In the rows, 128 means zero.
Named moves come first, each a turn or a mirror and shown by rows before and after it. Which of them, in which order, take the first row of each pair that follows to the second? Write the first one first, as in the answered first pair.
k301:
[145 113 148 110 118 143 132 131 165  67 151  91 110 131 118]  ->  [118 145 145 110 136 119 153 119 130  81 190 101 117 126 108]
[100  82 190  70 116 139 144  95 128 106 168 106 108 126 122]  ->  [ 98  78 196  68 115 138 136  94 126 104 161 107 109 127 116]
[149 159 135 123 147 114 118  92 146 122  95 128 119 125 147]  ->  [147 166 129 124 148 115 119  91 142 123  98 129 118 130 147]
[119  81 156  70 106 163 137 119 160  99 132 120  87 124 116]  ->  [ 91 121 161  73 142 121 168 111 129 124 172 140  94 121 111]
k742:
[172 114 112 158 118 145  99 153 114 139  69 122 136 150 169]  ->  [172 142  88 169 144 138 106 151 114 152  83 149 145 141 162]
[125 160  95 139  99 116 139 157 132  76 161  85 136 103 159]  ->  [124 157  95 137  96 108 144 162 133  73 162  81 141 104 153]
[ 94 133 161  98 155 124 164  87  67 160 123 137 123 124 105]  ->  [114  89 175  91 119 154 145  92  84 134  88 108 112 134 116]
k91:
[128 145 143 157 111 146 130 158 101 124 126 107  91 118 154]  ->  [124 141 138 152 124 156 139 154  86 153 116 122  93 121 147]
[148 131 121 140 125 112 104 158 168 100 153 137  88 110 170]  ->  [151 147  95 161 139 120  99 163 140 137 112 159 110 129 172]
[102 121 172 112 137 134 142 126 120 133 149 133 112 105 121]  ->  [115 127 168 140 116 110 135 137 128 108 159 110 122 108 144]
[101 138 109  85 124 125 111 147 159 124 125 129 128 112 111]  ->  [115 144 105 106 117 114 105 157 163 119 128 115 140 110 124]
Then:
Between the rows of a pair lie 2 to 3 moves.
[160 133 153 196  90 128 106 130  86 125  92  57 140 158 160]  ->  [118  89 209  94  97 141 127 100 119  89 157  67  99 135 134] => k91 k91 k91
[118 146 132 140 137 114 143 128 102 151 135 122 143 134 125]  ->  [130 151 105 153 142 118 140 133 117 147 128 137 141 136 125] => k301 k742 k301
[132 184 112 151 134 105 150 134 110 136 157 129 130  99 123]  ->  [150 158  90 157 129 144 131 132 121 160  99 155 135 107 119] => k301 k91 k742
[123 106 142  88 126 141 136 119 153 112 139 137 116 129 122]  ->  [133 142 119 124 126 109 132 131 164 102 162 129 136 123 141] => k742 k301 k91
[124 125 141 156  80 100 147 127  97 111 133  73 152 140 167]  ->  [ 92  88 170  86 102 120 168  94  97 123 150 107 130 128 133] => k91 k91 k91
[143  94 124 108 130 171 112 115 176 126 109 152 113 119 136]  ->  [116 158 127 116 161 109 148 108 130 139 187 160 120 112 136] => k91 k301
[115 133 156 113 142 129 149 117 104 141 138 134 140 133 129]  ->  [134 134 104 134 144 149 116 139 150 139 115 158 144 130 135] => k301 k742 k742
[115 167 121 140 141  92 142 135 129 109 186 117 127 120 126]  ->  [115 151 149 152 130  92 152 128  82 125 154 101 140 135 130] => k91 k742
[118 180  99 170 149  97 122 144 124 159 146 145 133 119 117]  ->  [ 99 158 129 113 158 105 136 122 143 133 182 149 106 103  94] => k91 k91
[144 138 133 170 104 124 119 140 128 113 107  91 112 134 144]  ->  [117 159 126 160 142 118 147 122  88 157 123 136 127 133 116] => k301 k91
[106 154 149 134 135  85 140 140 132 119 172 118 120 115 125]  ->  [110 162 130 159 157 103 149 142 104 161 131 141 138 131 117] => k91 k91
[138 119 137 130  99 139 118 140 161  84 135 103 120 122 137]  ->  [145 146  89 161 126 144 117 146 155 130 112 141 143 128 135] => k742 k91
[159  95 135 149 102 127  97 141 141 103 117  99 100 120 145]  ->  [146  91 132 128 131 154 109 120 112 162  83 145 108 128 113] => k91 k91
[139 120 116 104 132 146 121 135 161 104 127 142 109 119 113]  ->  [116 153 139 125 143 100 154 131 118 113 156 122 123 121 123] => k91 k301 k742
[134  82 169 105  89 140 100 132 174  70 127 125  83 110 155]  ->  [116  84 148  97 133 179 111 114 129 156  74 189 102 135 131] => k91 k91 k91
[125 135 109 118 145 132 131 125 116 150 139 152 126 126 114]  ->  [137 150 106 147 130 117 124 142 122 131 139 124 132 133 127] => k91 k91 k91
[141 114 107 124  98 169  92 149 193  97 142 104 130  90 146]  ->  [137 120  79 137 122 195 100 141 155 168  87 147 148 101 125] => k91 k91
[ 88 141 119  82 158 130 137 109 123 176 149 171 115 115  96]  ->  [128  87 126  90  96 145  95 130 185 108 119 119  94 117 125] => k301 k91
[163 107 141 154  91 131 108 140 130  86 115  73 116 130 165]  ->  [157 135  96 188 124 143 117 136 108 163  77 129 142 143 142] => k91 k742
[168 100  87 172  94 155  60 189 156 129  67 124 136 137 141]  ->  [ 75 168 112 110 180  97 151 138  87 177 184 182 132 108  90] => k301 k91
[102 128 119 139 144 128 144 115  73 155 159 151 147 150 106]  ->  [114 128 136 143 120 101 136 129 105  98 189 107 137 131 124] => k91 k91
[117 169 118 156 126  81 122 136 123 113 176 110 137 120 135]  ->  [105 154 141 150 131  92 140 116  75 148 148 108 144 134 136] => k91 k742
[ 94 135 132  95 182 145 171  95 113 177 153 188 134 127 102]  ->  [134 118  77 116 158 186 118 124 172 160  99 200 126 124 113] => k301 k742
[111 137 160 100 127 136 140 125 112 165 161 125 141 140 117]  ->  [117 155 133 109 138 133 136 134 125 168 166 149 152 132 109] => k301 k742 k301
